In the data rows, the value 128 means zero.
Some points, each followed by its number:
[148 132 124 132 105 151 136 144 111 166 107 125 123 153 136 129 125  92
 151 153 148 154 158 123 131 125 117 143 110 110 110 110 120 127 117 149
 131 109 132 153 107 122 138 102 105 107 132 142 151 101  99 140 150 136
 139 163 123 141 144 140 127 151 126 109] 0
[131 147 115 167 108 166 155 141 154 145 103 110 107 128 139 154 128 129
 128 137 151 142 163 157 122 103 129 130 109 155 152 111 160 119 145 137
 122 117 163 166 125 129 130 132 139  95 100 147 124 109 124  76 133 134
 128 132 148 103 131 115 101 166  91  96] 1
[165 150 149 130  87 126 113 123 146 135  93 128 124  85 141 155 103 115
 133 104 155 115 102 119 108  78 131 161 122 145 146  92 127 101 133  98
 115 129 116 112 151 138 138 141 174 123 136 119  87 166 156 152  86  83
 142 113 117 132 124 125 118  87  99 126] 2
[142 147 133 127 104 144 133 139 116 160 104 120 125 138 127 126 129 105
 155 140 143 155 152 128 129 119 131 129 119 111 120 106 124 121 113 141
 137 114 123 152 113 114 147 108 112  94 135 146 142 103 108 132 143 129
 150 164 116 133 136 136 126 151 118 105] 3
[192 163 149 147 107 139 103 105 148 140  86 138 133  89 146 168  79  96
 119 116 185  88 100 110  66  77 153 173 118 157 160  95 146 100 126  79
 139 102  98 105 173 143 129 145 145 101 151 124  88 176 162 132  55 102
 152 105 101 123 125 146  94  78 103  99] 4
[146 137 153  95 110 130 145 176  93 164 138 113 137 121 121 115 137 112
 139 146 116 168 138 128 149 111 129 121 162 123 120 119 147 129 122 142
 127 117 149 138 104 121 153  97 148 161 159 143 147  92  89 169 139 106
 132 192 132 130 148 120 109 138 129 110] 5
[111  84 121  99 160 110 129 101 118  80 134 123 116 160 138 160 128 151
  98 112 126 114 103 137 137 148 142 145 132 120  77 147  93 133 125 143
 103 100 106 113 133 144  87 131 102 151 120 104 116 105 111 121 168 148
 120 130 123 148 154 156 112 135 118 169] 6
[127 130 146 126 103 166 124 134  89 146 135 120 138 140 143 101 142 128
 136 142 151 159 124 137 116 124 120 130 125 104 116 102 151 144 111 127
 154 129 157 125  94 105 142 106 119 102 149 141 125 113 128 133 150 157
 141 140  95 107 146 128 122 137 129 103] 7
[ 98  96 127  84 151 129 133  96 118  90 150 132 121 162 137 147 143 157
 104 120 135 129  81 139  93 131 150 146 124 109  93 127 106 114 123 134
 110 103 107 104 107 145 118 119 113 139 123 115 120 109 103 125 165 153
 137 119 125 144 162 153 109 137 108 154] 8
[141 127 108 164 128 133  87 121 128 141 157 181 164 122 116 121 117 116
 140 130 108 118 100  86 132 118 125  83 106 139 136 129 101 140  93 113
 131 172 127 120 146 131 160 161 145 134 123 132 160 183 150 150 136  96
 176 132 129 108 111 111 182 141 134 109] 9
[138 156 117 160 142 121  91 128  98 146 121 164 122  88  94  86 122 146
 115 103 115 140 199 100 157 153  95 104 148 140 136 122 112 175 125 122
 149 161 154 152 138 109 150 107 150 171 132 116 133 152 175 132 122 111
 128 111 145 111  82  80 164 135 150 114] 10
[ 97 122 102 117 145 125 150 122 128 116 120 124  95 154 136 142 138 145
 129 103 110 117 143 162 125 146 112 147 103 123 142 137 141 114 132 142
  94 103 127 140 136 166 109 132 139 145  87 114 144 111 115 108 137 149
  96 120 150 143 121 141  99 125 118 167] 11
[152 125  91 160 164 125  82 139 135  97 184 166 141 130 162  87  86 114
 116 151  85  48  72 114  81  96  92 103  35 143 154 167 124  99 107 133
 141 162  69  84 184 165 140 192 116 111 157 115 167 222 136 183  95  98
 179 121  93 141 141 170 138 131 166 145] 12
[149 123 119 181 201  75 110 174 120  96 148 143  98 105  71 101  92 155
  71  90  71 119 124 105 176 163  72  79  82 122 156 144 100 168 112 129
 120 161  96 184 164 141 124 171  76 161 128  80 161 131 120 102 104 169
 116 116 156 196  59 118 131  89 177 148] 13
[117  75 126  96 144 104 126 103 114  97 132 118 106 138 140 162 123 140
  96 108 127 129  94 131 135 124 112 145 130 113  81 132 106 127 142 136
 116  96 112 123 127 145 111 120 104 124 135 107 124 135 126 137 166 132
 121 137 101 169 156 145 118 119 133 152] 14
[111  88 120  91 155 120 134  92 116  80 141 125 114 155 139 158 133 152
  97 117 131 121  90 138 115 140 135 148 125 116  73 134  98 125 127 142
 106  98 105 106 124 146 101 124 104 139 121 108 110 111 113 127 175 143
 125 127 119 151 163 155 104 129 116 166] 15
[121 155 134 142  95 109 140 161 165 140  83 104 118 110 128 122 156 146
 135 149 125 137 140 130 109 116 115 139 168 148 157 130 131  94 173 135
 160 106 100  92 117 126 142  95 144 120 125 148 122 140 129 144 119 132
 106 115  95 120 102 104  95 134 158 122] 16
[168 145 122 154 147  97  79 107  97 126 156 183 137 110  97 129 103 141
 126 101 113  84  98  77 123 131 114  74 100 134 151  91 109 161  91  86
 116 172 130 127 157 141 148 174 127 110 119 114 163 193 144 126 148 119
 164 121 114  73 101 112 206 108 153 103] 17
[180 169 150 144  93 129 101 111 146 147  94 135 119  88 136 163  91 115
 119  96 172  98 118 121  79  80 147 157 134 155 154  90 156 104 130  89
 132 110 112 111 162 135 138 131 148  85 141 126  79 169 162 130  67 109
 155 114  95 117 119 134  87  90 104  92] 18
[149 151 117 155 134 109  80 126 108 144 137 177 133  90  82 110 112 143
 124  89 108 136 141  74 152 145 113  91 123 144 139 101 102 172  99 116
 127 169 157 154 138 117 153 130 151 147 125 117 135 160 158 140 133  99
 146 119 147 103  88  79 166 123 141 111] 19
[138 134 109 150 114 150  98 115 126 145 144 157 143 113 118 119 119 116
 147 120 117 132 121  98 140 127 146 104 122 151 123 114 116 126 109 119
 146 160 134 137 133 117 144 129 157 137 112 134 146 166 159 144 126  95
 147 137 137 105 111  90 158 159 117 112] 20
[123  86  82 117 163 105 156  97 145 137 131 145 136 182 147 137 121  80
 130 147 164 118 130 140 160 154 114 133  93 139 107 151  92 158  90 164
 102 128 111 127 142 132  90  94 119 142 137 106 151 112  97  96 130 128
 106 140 137 152 152 125 128 151 133 148] 21
[108 128 142 130 107 160 125 121 119 141 164 134 138 115 147  85 134 119
 169 112  87 129 143 120 110 149 145 134 155 107 135 109 152 119 132 110
 145 154 179 170 112 109 150 122 123 127 133 133 114 118 137 186 124 107
 144 143 158 130 130 124 121 111 129 118] 22
[109 118 102 132 123 163 169 143 138 137 125 121  96 163 144 145 157 147
 121 149 144 145 155 168 124 116 122 144 110 135 152 123 158  96 140 159
 102 110 147 153 105 152 120 110 150 158  85 130 161 103  88  85 132 142
 112 143 163 129 149 101  88 191  92 156] 23
[126 121 172 107 105 155 131 141 100 123 138  93 176 119 127 106 160 137
 144 167 160 154 140 123 114 134 141 160 149  90 117 165 161 146 137 104
 183 133 124  92  83  80 127 120 108  92 153 155  90 110 149 120 111 147
 108  99  78 100 156 167 134 107 131 129] 24
New points follow, each followed by the numbers of its three nearest points above, looking only along the 2 directions in which the numbered points spread most, nearest first.
[157 146 146 134  82 130 105 125 148 137 103 137 114  91 137 152 107 125
 125  94 159 117 111 122 112  72 131 154 127 142 147  90 136 100 138  92
 115 134 121 117 145 138 148 137 178 124 130 120  92 159 154 148  88  89
 155 113 116 124 132 121 130  92 100 122] 2 18 4
[109 109  95 113 142 140 163 120 133 121 124 115  88 161 150 152 145 135
 126 126 125 125 142 166 128 142 112 161 100 132 139 130 147 100 136 161
  92 102 128 135 128 165 100 119 140 149  92 113 156 113 105 104 129 138
  87 130 147 144 133 125  89 141 105 171] 8 15 11
[157 154 143 130  89 121 106 127 144 135  97 133 121  86 133 149 105 124
 130  92 152 120 109 121 114  75 128 151 131 145 145  93 127 104 132 100
 113 131 120 117 145 138 144 137 170 118 134 114  83 159 150 148  91  87
 147 112 117 129 120 124 120  90 106 117] 2 18 4
[149 155 138 143 125 159 132  98 174 109 119  91 107 102 132 162 102 127
 129 105 130  83 127 143  94 126 148 128 124 168 162 138 161 112 160 122
 120 111 108 152 163 133  80 162 110  70 118 139 102 135 157 102 106 132
 111 101 152  92 113 151 117  99 121  92] 22 16 7
[ 80 106 146 103 122 137 149 118 135 114 170  96 124 149 137 120 157 129
 145 105 129 131 114 153 135 144 173 134 181 124 113  90 133 124 122 135
 128 138 165 121  97 131 102 116 114 145 122 137 141  99 118 119 163 172
 131 164 153 118 146 121 122 148  97 125] 23 8 11
[129 167 130 133  94 116 113 143 153 150  99 141 123  96 116 128 118 138
 133  97 128 123 135 125 112  97 130 138 146 150 160 120 127 113 131 130
 130 119 114 114 138 128 153 120 163 109 129 129  91 140 155 139  98 117
 141 114 124 134 107 131 115 111 136 108] 2 22 16
[ 97 115  97 133 128 148 161 135 145 130 116 124  99 160 141 147 145 137
 123 126 128 130 155 163 139 141 111 150  95 137 153 132 149 113 136 160
  95 101 142 154 127 159 101 125 153 163  79 125 162 103  96  91 131 138
  88 136 173 122 138 129 101 152 102 166] 8 11 15
[ 93 101 126  84 142 148 144 114 108 106 154 122 118 161 135 131 153 156
 112 133 142 131 100 145  84 124 163 148 132 113 119 122 122 101 125 140
 116 116 115 117  95 142 126 115 120 138 122 126 139 100  98 124 160 160
 141 142 144 142 161 137  98 162  98 145] 23 8 15
[ 92 121 133 122 108 158 159 135 132 135 156 106 123 149 143 125 157 126
 145 134 150 147 123 157 136 116 168 129 155 135 116  87 143 118 122 133
 139 135 177 136  94 117 136 109 125 125 129 137 146 100 108 104 172 153
 147 182 153 118 150 103 118 176  89 108] 0 23 5
[102 110 113 132 123 116 119  97 119 152 167 156 166 139 122 109 142  91
 167 124 141 153 126 113 155 145 148 105 147 132 109 128  95 158  86 129
 128 161 140 127 114 104 124 100 140 161 121 135 120 115 137 129 138 111
 148 156 150 127 134 120 151 154 119 134] 22 14 11
[163 130 131 155 183  74  75 151 105  95 163 176 125 123  81 113  85 166
  70  96  75  77 129  88 162 148  92  70  71 127 158 136 104 180 105 117
 116 156 104 147 164 138 134 189  93 152 127  82 151 170 120 136 111 139
 152 107 128 141  80 115 143 106 182 158] 13 12 17
[ 88 144 180 132 106 110 141 184 124 110  76 106 202 134 113 111 183 147
 135 213 127 149  95 133 100 128 176 139 156  93 112 175 156 130 159  88
 202 106 126  58 102  73 162 144 120  63 159 183  95 112 158 122 123 149
 110 102  80  97 159 164 128  97 173 130] 24 1 16
[119  92 121 100 161  83 118  95 118 100 121 143 113 123 137 136  99 139
  96 120 119  77 137 136 168 167 104 118 119 146 130 149  92 151 129 123
  94 126  90 133 166 153  84 139 113 154 101  87 160 164 110  93 108 126
 108  96 125 136 101 120 131 138 148 178] 21 14 11
[104 105 101 122 130 117 132 108 115 151 174 156 159 140 138  96 149 103
 162 144 127 147 106 119 143 122 133  93 118 115 108 133 108 148  94 139
 110 164 152 127 115 116 150 115 147 138 134 140 130 121 104 141 134  96
 152 157 139 127 141 111 165 157 129 127] 22 14 11
[110 108  97 107 167  94 149 109 119  88 102 110  81 137 143 156 120 134
 115 112 103 106 128 166 147 155  86 160 100 131 118 150 117 115 139 143
  87  99  95 123 165 178 101 143 110 134 101  92 134 127 133 112 144 142
  76 110 131 174 117 161  84 106 135 186] 21 6 14
[149 154 135 147 123 157 133 102 182 119 110  91 108 105 131 173 101 119
 128 114 146  90 137 144  97 121 146 136 119 170 163 138 158 108 154 121
 119 107 110 149 160 131  81 158 113  75 119 145 106 133 150  98 102 131
 116  96 147  93 118 152 114 106 109  90] 16 22 1
[157 116 118 109 136 138 146 157 104 167 119 126 130 130 142 124 126  72
 145 164 125 162 165 102 139 103 117 142 127 116 104 140 119 121 102 177
 126 117 126 140 108 121 117 100 137 146 132 136 149 111  89 172 132  83
 115 167 127 174 165 140 142 146 126 122] 0 5 3
[124  91 123 108 175 108 127 111 121  86 130 121 120 152 110 144 120 161
  82 129  92 110 111 143 144 153 148 109 132 122  88 154 111 131 143 134
 129 104  93 132 140 147 126 141  97 163 128  99 149 116 116 128 154 150
 117 139 151 164 132 140 113 106 154 165] 21 6 14
[156 153 146 128  93 123 112 122 141 135  95 132 123  86 137 151 106 119
 134  99 145 116 105 122 116  83 129 156 125 145 146  92 121 104 139  97
 114 129 115 117 146 138 134 136 168 120 138 117  84 162 153 150  94  85
 143 112 117 133 124 123 119  90 103 122] 2 18 4
[103 120 177 119  99 131 143 155 121 114 116  92 182 129 128 116 177 149
 132 188 147 158 107 121 107 120 145 152 156  87 106 173 169 134 162  99
 194 111 138  72  87  88 145 133 107  80 172 167  78 111 151 125 112 151
 106  90  67  99 166 168 134 102 154 127] 24 1 16
[ 90 124 180 126 100 130 142 160 122 107 108  99 200 131 134 112 182 146
 131 198 146 160 108 121 111 125 154 160 152  77  97 172 166 141 160  94
 201 114 144  62  97  77 138 144 108  67 170 173  64 115 174 120 110 152
 113  92  63  96 171 182 154  94 154 132] 24 1 16
[131 154 138 130  94 100 127 126 162 141  92 137  99  95 140 132 129 142
 130  94 135 121 132 140 127  96 113 152 134 140 158  94 112  91 156 112
 107 119 106 119 127 143 139 106 179 122 124 114 109 145 140 144 104 103
 119 103 118 139 104 109 137 119 119 128] 22 16 2
[107  79 107  83 159  88 124  83 110  94 110 132 126 160 124 156 117 150
  76 114 129 128 101 142 156 148 131 115 150 124  70 145  91 146 142 136
 105 105 119 123 136 147 107 127 110 160 113 104 117 131 118 119 166 119
 132 137 120 153 148 118 126 129 131 164] 21 6 14
[120  82 109  97 161  85 126  86 111  95 114 136 111 125 141 133 102 145
  88 119 121  91 139 134 165 169  99 128 132 141 116 151  88 154 133 136
  96 122  90 130 165 151  76 135 112 151 103  84 139 159 109  96 118 126
 103 104 120 144 104 108 115 135 148 186] 21 14 6
[ 97 111 127 125 125 149 159 131 158 127 149 100 105 156 134 138 146 119
 140 123 148 133 135 155 131 130 168 140 156 129 117  97 125 107 134 142
 122 121 152 135 101 130 106 110 110 144 115 124 157  94 102 101 161 168
 132 169 151 127 147 120 125 167  91 120] 23 8 0
[140 156 133 156 111 163 136 116 170 130 114 101 111 104 136 165 112 121
 130 114 145 114 140 145 105 111 140 130 126 168 157 127 165 109 152 119
 124 118 134 152 152 129 107 159 123  75 115 148 100 125 149  91 119 128
 125 112 145  96 118 132 113 120 104  79] 16 22 1
[106 108 110 128 124 119 123  97 114 148 169 152 162 138 129 105 140  91
 168 116 150 153 125 112 145 152 152 110 159 133 108 120 102 163  85 129
 128 164 149 124 110  98 116  99 142 163 123 135 110 116 141 133 135 112
 144 155 152 121 136 116 146 157 118 133] 22 5 0
